128 stands for zero in the data rows.
Some points:
[129  62 131 164 117 121 149 130  90 140 154 132 179 123 158 183 116  90
 131 161 109 242 169 121  89  83 120  78 168 180 140 138 162  85 125  86
 116 105 137 139 137 177 123 161 168 139 151 154 130 132 133 153 163]
[165 104  84 118 184 131 122  97 102 177 146 122  86  94  99  99 112 172
  99 139  90 118 138  77 125 173 152 130 112 169 126 115 199  69 156 141
  41 105 161 115  98  83 103 140 146 103 139 124 135  90 151 118 175]
[139 124 140  69 136  97  85 105  92 132 145 122 133 138 137  89 101 140
 192 139 127 114  89 141  45 108 133 105 108 164  77 153 122 149  67 122
 102 147 122  71 122 162 120 113 118  71 114 119 149  65  88 146 111]
[203  62 130 112 162 143 164 166 127 138 197 151 138 158 133 124 164 192
  82 177 174 115  87 120 146  85 118 128 145 167 119 121  66 119 145 159
 170  87 139 108 140 100  80  94 106 104 124 158 121 132  91 164 168]
[105 137 101 140 122 132  69 117 123 150 157  76 126 151 201 190 130 162
 129 115 117 133  87 167  89 169 137 102 151 141 138 132  92 133 224 109
 142 145 171  53 135 127 124 148  99 179 125 119  97 146 130 112 196]
[129 150 161 116 137 157 114  75 147  87 159 176 134  68 123 105 121 122
 123  84 129 116 146 150 154 118 153 154 160 173 120 134 193 107 114 162
 160 153 165 103 133 146 140 126 150 151 124 119 196 186  93 163 204]
[148 117 134 161 147 134 165 131 125 152  26 146 118 106 173 161  80 117
 113  80 127 111 146  98  77 149 207 112 126 107 147 154  74 148 123 142
  77  59 127 126 138 158 124 104  82 154 124 173 137 145  95 153 157]
[161 203 135 129 121  32 130 180 139 160 109 125 169  95  64 116 108 152
 118 195 199 186 116 113 109 157 111 121 103 134 130 154 171 158 146 150
 114 159 149 119 139 118 144 122 108 135 145 168 118 172  98 133 167]
[ 80  80 176 102 158 111  74 139 146  95 113 144 100  90 166 188  67  86
 117 123 163 139  93  79 146 110 135  88 115 132  60 126 133 151 149 147
 126 126 114 116  76  38  93 167 168 105 162 192 115 151 110 133 140]
[ 95  94 126  98 155 143 182 120 150  97 172 106 123 129  89 106 110 116
  99 111 184 105 137 113 112 146 153  62  98 100 152 172 157 160 166  56
 134 145 138 118 156 166  77  72 188 105 154 116  99 124 124  75 169]
[140 108  96 142 143 162 114  97 127 141 111 106 110  62  86 141 140 134
  70  87 134 210 130 125  80 108 117 121 116 165 181 114  53 141 123 159
 132 203  63  93 115  93 113 110 138 129 147 107 130 156 153 141  94]
[141 117 128  95 105 122 162 114 124 143 117  66  43 189 140 141 111 124
 114 109 162 166 128 149 154 113  86 165 106  97  94 198 165  91 115 156
 108 122 132 131 104 130 128 105 149 162 120  96  71 146 119 208 144]
[ 67 132  91 122 127 150 137 129 148 155  96 142 149 202 162 128 169 138
 134 133  86 132  74  19 105  99 115 103 129 151 127 169 163 115 103 162
 146 153 132 140 115 115 108  71  94 145 218 122 165 173 117 105 139]
[129 127  89 106 120  93 171 133 102 130 201 103  90 112 168 165 148 139
 130  88 168  92 107  68 109 126 106  62 149 148 200 117 118 144 101 115
 106 139 131 136  66 118 232 150 156 117 101 155 147 173 104 141 137]
[158 110 170 153 153 120  72 148 101 140 160  76  89 167 131 167 108 122
 136 129 135 175 107 127  90 156 177 150 168 103 162  69 122 155 107 174
 138 103 161 194 115 134 129  87 178  86 196  84 180 144 104 111 152]
[118 128 133 207 131  87  99 110 140 177 202 117 163 144 131 193 100 119
  57 119 107  74 113  88 129 138 118 156  68 157  94 128 153 127 103 136
 125 166  90 175 163 143 104 100 147 123  63 122 129 121  94 117 119]
[106 142 128 142 139 134 130 120 170  70 120  92 111 169 118  78  99 112
 138 204  97 152 123 104 148 158 128 100 109 135 165  62  83 124 106 139
 133 142 155 129  84 167 105 151 142 186  86 183 135 112 128 140 106]
[190 144 156  71 158 108 116  83 127 168 104 129 125 157 114 171 109 135
 131 119 175 104 142 109 132 100 116 112 147 182 114 148 117 136 129  80
 161 135 150 188 126 107 133 138 127 209 147 142 184  78 195  87 104]
[148 140 138 166 114  91 145 128 147 127 109 152 158 148 177 140 130 149
 106  63 155 162 128 111 137 103 112 124  60 164 125 115 125 143 119 143
 136 115 255  92 110 136 120 130 149  42 124 107 119 125 197 123 104]
[128  81 131 141 104 105 103 139 155 142  81 156 124 147 121 144 185  90
 136 155 171 100 109 119 102 106 221 139 163 160 155  94 172 110 142 150
 147 145 106 127  92 134 187 100 134 121 103 114  51  98 161 119 151]
[118 213  64 102 122  90 140 137 129  78 139 136 140 127 115 202 154 114
 117 148 117  81 148 167  82 138 163 101 135 135 101 134 103  94 152 156
 135  73 102 155 101 124  74 148 166 102 167 121 137 169 173 168 115]
[129 148 153 114 148 106 156 118 155 139 138 133 138 178 160  94 151 122
  81  96 133 162 195 120  75 124 108 134 159  87 140 147 134  98 139 148
 157 128  97 134 116  88 115 221 100  85 109 116 117  98  69  56 146]
[159  94  80 119 165 106 114 190  91 120 125 193  62 136 175 110  94 114
 115 144 103 142 143 188 146 123  97  95  79 150 167 130 195 201 132 146
 150 123 113 133 127 128 115 123 102 147 122  95 132 153 141  91 138]
[138 156 145 173 210 150  91  90   6 114  90 124 128 124 108 130 161 156
 142 128 144 101 128  98 172  86  84 115 162  90 124 115 137 136 133 127
 119 143 139 148 134 167 110 148 107  77 116 139  67 175 133 113 140]
[113 125 101 109 154 100 132 131 119 156  78  50 115  56 149 134 136 140
  70 141 125 107 131 137 144  84 151  43  88 108 118 104 147  91  81 153
 207 113 163 124 206 114 159 128 152 123 162 112 122  84  79 127 151]
[166 102 124 172 130 117 159 124 143 148 124 125 177 129  91 131 111 172
 245  87  90 130  91 128 131 100 104  97  94  55 129 114 150 128 161 161
 156 113  92 117 118  71 144 129 167 133  99 113 151 113 141 132 171]
[ 85 133 201  82 147 133 170 147 123 188 142 128 107 152  68 175  97 167
 140  98  85 138 110 178 154 142 180 110 105 173 178 122 145  96  60 108
 160 124 140 102 160  96 108 138 127  95 128 172  82 177 130  92 141]
[ 81 103 115 129 142 192 146 160 119 212 101 108 177  97 134 102 123 130
  91 135 140 129 112 177  94 182  90  94 173 130  73 128 116 151  90 129
 141 114 156 156  37 122 126 103 156 130  85 130 146 154 170 123 157]
[145 108 102 140 162  91 151 159 191 129 130 127 102 123  91 148 125 128
 120 120  79 119 151 103 149 116  74 191 201 126  65 105 110 163 109  72
 121  96 134  53 141 149 174 110 145 118 175 112 115 141 106  96 122]
[127 128  92 109 162 132 124  65 150 160 111 187 103 151 146 185  61 151
 129 193 184 143 126 109 125 150  91 127  80 107 138 110  97  77  83 125
 172 113  97  99 125 155 168 135 158  77 131 108 135 151 141 118 226]
[106  98 159 133 100 129 108 187 178 129 106 102 103  73 137 136 108 143
 157 135 168  94  80 130 145 101  74 135 132 171 181 183 116  68 130 149
  76  95 117 158 157 165  90 167 136  94 111  84 166 133 126  71 136]
[153 137 145 154 162 173  80 154 122 109 125  95 166 171  96  84 111  95
 102 102 144 121 108 128 110 120 113 118  42 193 134 129 138 121 129  58
 140  49 111 131 112  91 197 162 119 120 168  96 120 159 108 157 168]
[141  58  58 120 153  93  71  94 164 139 111 149 153 178 100 128 167 128
 127 107 162 169 120 164 188 143 169  76 121 122  89 149  90 106 110 115
  83 132 166 154 139 119 146 135 128 107  91 117 164 187  73  89 110]
[198 146  74 118 107 212 127 148 178  97 121 128 131 132 115 192  42 146
 135 121 123 143 107 123 108 105 135  77 150 147 106 122 163 132 101 114
 122 196 171 188 120 113 124 135  74  78 118 107  83 118  92 122 154]
[172 103  70 170 145 143 147 114 151 166  89  60 150 170 135 151 110 114
 143 132 220  92 129 130 131 126 148 142 145 151 155 106 198 154  94 115
 151 138 120  59 119 123  40 185 138 104 134 138 181 157  99 134 126]
[161 110 148 116 142 175 151 178 132 137 123 156 106 123 160 145 201 166
 170 116 155 133 137  95 128 233 133 110  84 146  66  99 137 135 107 125
 122 175 116 148 193 149 134 198 165 130 162 114 127 124 117 161 135]
[ 62  77  99 149 161 158 150 109 122 121 158 125 154 112 113 179 133  97
 158 176 156 112 154 142 118 153 119 182 101 108 176 169 117 159 111 147
 103 134 189 141 140  64 167 149  66 123 162 148 143  87 133 158 113]
[137 105 121 125   0 141 120  91  71 123 118 132  92 123 104 125 126 137
  87 142 117 142 120 106 163 141 134 125 116 105 110 122 139 168 131 100
 154  93 121 116 147 114 128 152 100  88 127 147 187 124 138 111 168]
[180 118 128  70 135 137  66 130 154 135 108 154 196 122 137 143 102 129
  72 125 107 126  89 104 152 198  86 105 164  81 210 174 165 121 122 123
 153 108 128 100 150 127 135 133 150 104 134 132 112 114 130 182  82]
[ 82 131 121 158 130 156 114 130 138 126 153 134 148 136 153 112  66 255
 106 153 170 141 145 140 156  90 200 124 133 135 118 148 163 136 133 122
 116  98  92 132 123 144 168 145 159 134 161 119 129 128 121 117  68]
[161  96 101 137 151 150  87 140 160 154 135 110  99 126 131 165 161 139
 113 108 103 124 124 165  91 111 122 131  78 114 125 170 149 113 150 146
 160 140 131 135  73 199 168 142 154  97 170 255 145 129 122 100 142]
[145 130 122 111 193 121 147 153 121 124 151  92 140 101 109 190 137 120
 119 126 119 190 100  67 194 147 200 115  96 124 109 196 140 137 109 124
 181 116 104  97  59 167 130 156  77 111 103  70 156 109 138 116 162]
[158 168 114 132 130 143 121 108 139 150 124 150 115  72 189 140 184 137
 168 142 140 170  98 138 136 111 137 171  92 120 157 123 142 109 109  13
 137  97 138 157  87  84  78  76 151 121 125 133 113 119  62 114 119]
Along one direction, these points spread out more than along any other. How far along it is each point below, from 0 to 99? The average is 50, and the first point in the table lies past the average. One standard deviation of the points above along it is 16.
[ 85 133 201  82 147 133 170 147 123 188 142 128 107 152  68 175  97 167
 140  98  85 138 110 178 154 142 180 110 105 173 178 122 145  96  60 108
 160 124 140 102 160  96 108 138 127  95 128 172  82 177 130  92 141] >> 30
[161 203 135 129 121  32 130 180 139 160 109 125 169  95  64 116 108 152
 118 195 199 186 116 113 109 157 111 121 103 134 130 154 171 158 146 150
 114 159 149 119 139 118 144 122 108 135 145 168 118 172  98 133 167] >> 39
[159  94  80 119 165 106 114 190  91 120 125 193  62 136 175 110  94 114
 115 144 103 142 143 188 146 123  97  95  79 150 167 130 195 201 132 146
 150 123 113 133 127 128 115 123 102 147 122  95 132 153 141  91 138] >> 39
[153 137 145 154 162 173  80 154 122 109 125  95 166 171  96  84 111  95
 102 102 144 121 108 128 110 120 113 118  42 193 134 129 138 121 129  58
 140  49 111 131 112  91 197 162 119 120 168  96 120 159 108 157 168] >> 37
[172 103  70 170 145 143 147 114 151 166  89  60 150 170 135 151 110 114
 143 132 220  92 129 130 131 126 148 142 145 151 155 106 198 154  94 115
 151 138 120  59 119 123  40 185 138 104 134 138 181 157  99 134 126] >> 41
[ 81 103 115 129 142 192 146 160 119 212 101 108 177  97 134 102 123 130
  91 135 140 129 112 177  94 182  90  94 173 130  73 128 116 151  90 129
 141 114 156 156  37 122 126 103 156 130  85 130 146 154 170 123 157] >> 76
[166 102 124 172 130 117 159 124 143 148 124 125 177 129  91 131 111 172
 245  87  90 130  91 128 131 100 104  97  94  55 129 114 150 128 161 161
 156 113  92 117 118  71 144 129 167 133  99 113 151 113 141 132 171] >> 38
[105 137 101 140 122 132  69 117 123 150 157  76 126 151 201 190 130 162
 129 115 117 133  87 167  89 169 137 102 151 141 138 132  92 133 224 109
 142 145 171  53 135 127 124 148  99 179 125 119  97 146 130 112 196] >> 80
[118 128 133 207 131  87  99 110 140 177 202 117 163 144 131 193 100 119
  57 119 107  74 113  88 129 138 118 156  68 157  94 128 153 127 103 136
 125 166  90 175 163 143 104 100 147 123  63 122 129 121  94 117 119] >> 38
[158 168 114 132 130 143 121 108 139 150 124 150 115  72 189 140 184 137
 168 142 140 170  98 138 136 111 137 171  92 120 157 123 142 109 109  13
 137  97 138 157  87  84  78  76 151 121 125 133 113 119  62 114 119] >> 41
[148 140 138 166 114  91 145 128 147 127 109 152 158 148 177 140 130 149
 106  63 155 162 128 111 137 103 112 124  60 164 125 115 125 143 119 143
 136 115 255  92 110 136 120 130 149  42 124 107 119 125 197 123 104] >> 42
[198 146  74 118 107 212 127 148 178  97 121 128 131 132 115 192  42 146
 135 121 123 143 107 123 108 105 135  77 150 147 106 122 163 132 101 114
 122 196 171 188 120 113 124 135  74  78 118 107  83 118  92 122 154] >> 42
